128 stands for zero in the data rows.
Some points, one per row:
[127 144  86 136 102 157 112  96 154 100 114  95  86 117  73 129 139 143 175 157 163 111 138 153]
[127 168  66 159 108 173 126  97 182 118 130  67  61 127 128 187 140 128 162 153 104 131 148 154]
[105 110 130 104 129 105  98 149  58 145 189 148 140 150 128 104  88 131 128 127 116 125 129 128]
[116 121 154 127 129  65 145 114  95 161 121 116 120 106 128 175 127 164 128  73 118 128 129 128]
[125 117 168 142 144 127 126 136 119 175 166 135 162 118 151 147 117 105  18 110  99 145 161 153]
[ 95 142  71 101 124 201 194 114 170 128 138  82 128 160 114 147 173 132 135 120 103 142 132 147]
[107 145 128 126 139 149 126 128 104 128 119 103  85 142 130 136 130 144 194  92 124 145 132 120]
[127 115  98 186 198 115  94 143 177 137  61 136 100  71 128 247 144  76  75 102 149  24  99 110]
[117  95  50 127 133 127 195 103 166  88 122 142 184 142  88 129 171 128 113 125 116 131 109 135]
[126 124 102 113  87 127 126  94 125 128 111 129 127 124  96 149 127 128 178 166 182 152 113 142]
[111 124 180  51 130 127 104 111  93 118 139 122 142 139 181 105 130 135 171  98 129 195 118 143]
[127  95 182 153 131  55 134 153 128 181 177 150 177 135 128 142  99 111   0 127 116 130 171 153]
[104 155 107 147 123 128 133  96 130 148 130 113  80 128  90 151 145 138 152 132 107 111 152 150]
[169 146 161  91 163 127 123 150  88 128 132 122 121 101 124 129 113  72 128 125 136 135 108 125]
[196 114 111 143 177 166  78 142  81 122  98 129 101  59  66 204 140  89 130 169 175   0  96 100]
[102 142 134 140 130 157 113 128 126 151 100 100 128 124 128 129 127 125 177  96 151 169 142 142]
[110 171 134  76  99 159  78 128 130 116 130  85  87 195 163  80 134 136 248 127  68 123 119 100]
[ 79 188 172 117 117 127 130 115 143 162 145  45  59 163 128 145 110  99 196  96  98 131 129 162]
[139 122 105  83 113 129 126 171 157  94 135 132 128 143 134 109 125 128 208  95 139 159  97  84]
[103  78 104 142  81  85 105 128 116  83 101 129 149 182  75  78 120 165 141 157 128 147 141 126]
[127 126 130 139 129  61  88 149  75 133 135 172 156 139 169 104  88 124 128 118 124 134 137 149]
[130 126  73 134  96 142 113  89 172  78 109 103 113 128  94 158 121 144 159 159 128  91 134 153]
[186 126 131 123 177 140  85 148 131 117  97 134 128  74 128 129 133  79 122 133 159  60 102 108]
[115 126  95  80 129 153 163 118 182 119 127 129 164 137 130 127 163 139 127 127 115 167  99 136]
[152 123 104  99 144 162  43 182 136 102 124 111 100 112 137 134 122 171 253 104 149 103  90 128]
[ 73 117 189  73 101  88 172 128 134 131 195 155 198 147 128  76  97 128  93 117 129 231 145 141]
[127  63 130  84 127  27 138 117 152  96 134 182 203 128 135  87 101 175  73 115 128 240 128 152]
[127 126 123 174 185 119 118 129 126 152  79 123  94  78 116 190 152 171 154 112 175 116 126 110]
[115 147 130 116 129 133 130 128 150 145 119  75  89 128 129 201 143 157 164  99 128 104 125 140]
12 more points follow, each with its number after it:
[119 202 190 101 119 115 193 125  46 119 130 129 120 148 201  68 102 118 138 148 122 188 109 142] 0
[197 109 130 170 189 127 146 126  99 144  58 140 135 128 128 166 168  30 108 118 167  87 142 150] 1
[138  55 144 167 139  97  81 128 139 130  65 165 131 139 128  76 114 125 128 123 127 148 120 104] 2
[138 126 110 147 177 115 109 128 169 129  83 141 118  75  93 193 161 185 137 127 158 104 109 106] 3
[114 217  19 174  50 215 157 117 238 179 158  40  67  91 128 110 153 112 212 180  99  55 169  95] 4
[174 132 134 140 129 113 111 132 111 128 107 145 113 128  95 129 127  89  88 149 150  60 115 111] 5
[ 89 170 100  82  41 143 119 158 126  81 210 101 128 216 151  72 100 167 200 155  75 117 143 114] 6
[103 129 167  86  97 129  87 105 114  95 115 106 118 156 173 129 114 123 198 135 142 131 117 128] 7
[102  89 168 127 106  96 126 152 108 142 163 147 134 141 171  91 127 145  89 155 128 127 151 122] 8
[174 136 141 135 180 127 114 138  67 137 138 139 114  89 115 129 123  93  93 130 138  58 119 120] 9
[127  38 173 185  99 127  78 155 115 163 164 168 179 134 170  96  88 144  31 142 160 124 181 134] 10
[ 80 160 139  95  75  73 124 180 247 128 195  87 121  88 186  19  91 165 172 111 109 228 125  48] 11
Which of these numbered points is nearest to each point below, ignoring the 3 directions in which the first points spread most? Its number follows each.
[181 126 212 127 201 104 126 152   9 103 130 152 172 163 128 164 130  70  82 107 124 131 132 191] > 1
[117  68 130 178 129 131 107 128 165 127  39 143 125 139 128  98 147 142 163 105 128 148 133 109] > 2
[124 108 150  64  99 110  69  99 154  66 113 129 141 160 167  74 127 132 167 131 120 193 110 128] > 7
[129 126 110 126  94 127 129 178 183 203 189 103  96 128 157  54 119  92 154 156 117  87 129  57] > 4
[127 103 170 127 140  51 136 146 117 128 130 156 170 122 141 143 115 110   0 109 122 125 129 151] > 7
[131 231 184 107 121 128 234 123  26 112 177 133 109 148 188  62 127 113 139 127 115 180 100 139] > 0
[127 203 113 151  73 131 147 167 126 180 130 103 103  82 175 129 100 106 156 180 162 120 129  49] > 4
[105 126  49 127 135 175 198  97 157  91 138 129 160 150  69 149 186 149 131 124 104 123 118 137] > 9
[127 158 174 143 133  62 203 127  27  97 138 177 143 145 152  89  96 141  95 142 151 213 111 139] > 0
[124 167  36 137  55 101 128 107 146  73 130 107 128 202  68 147 139 154 162 149  42  67 143 127] > 6
[ 34 160 196 157 100 116 181 146 136 212 161  88  88 157 128  77 110 143 116  95 138 131 186 140] > 8
[176 110 130 140 129 149  85 141 126 128 130 145 118 128  96 138 110  78 123 129 169 131 102 119] > 5
[127 140 167  99 151 126 126 128  60 144 146 129 127 113 145 132 118  87 109 117 128 119 121 138] > 9
[118 140 176 155 108 110 126 134 132 120 149 144 124 142 183  68 103 132 128 137 127 180 129 128] > 8
[ 85 177  68  99  16 127 137 128 228 128 213  97 126 126 141  41  83 154 156 163  91 167 145  77] > 4
[127 216  87 142 129 109 171 118 126  67 111 155  28 134 160 106  65 144 128 131 143 163  54  58] > 0
[141 183 181 115 129 128 170 123 126 134 152 129 127 128 186  88 106 128 128 130 124 184 123 138] > 0
[112  88 164 107 164  72 153 128 130 151 111 161 162 128 122 103 144 166 128  96 121 224 139 141] > 3
[ 91   0 181 182  80  64   9 168 126 179 190 192 204 118 159 100  74 162   0 160 128  97 202 133] > 10
[128  62 105 173 123 121 115 112 128 111  62 182 157 144  68  91 149 161 140 140 144 164 138 115] > 2
[114 115  91  87 121 189 185  92 135 116 133 126 171 167 134 115 169 128 121 117 103 161 129 138] > 9
[128 240   0 183  22 218 176 128 255 139 167  42  73 116   6 153 189 111 176 225  57  24 129 120] > 4
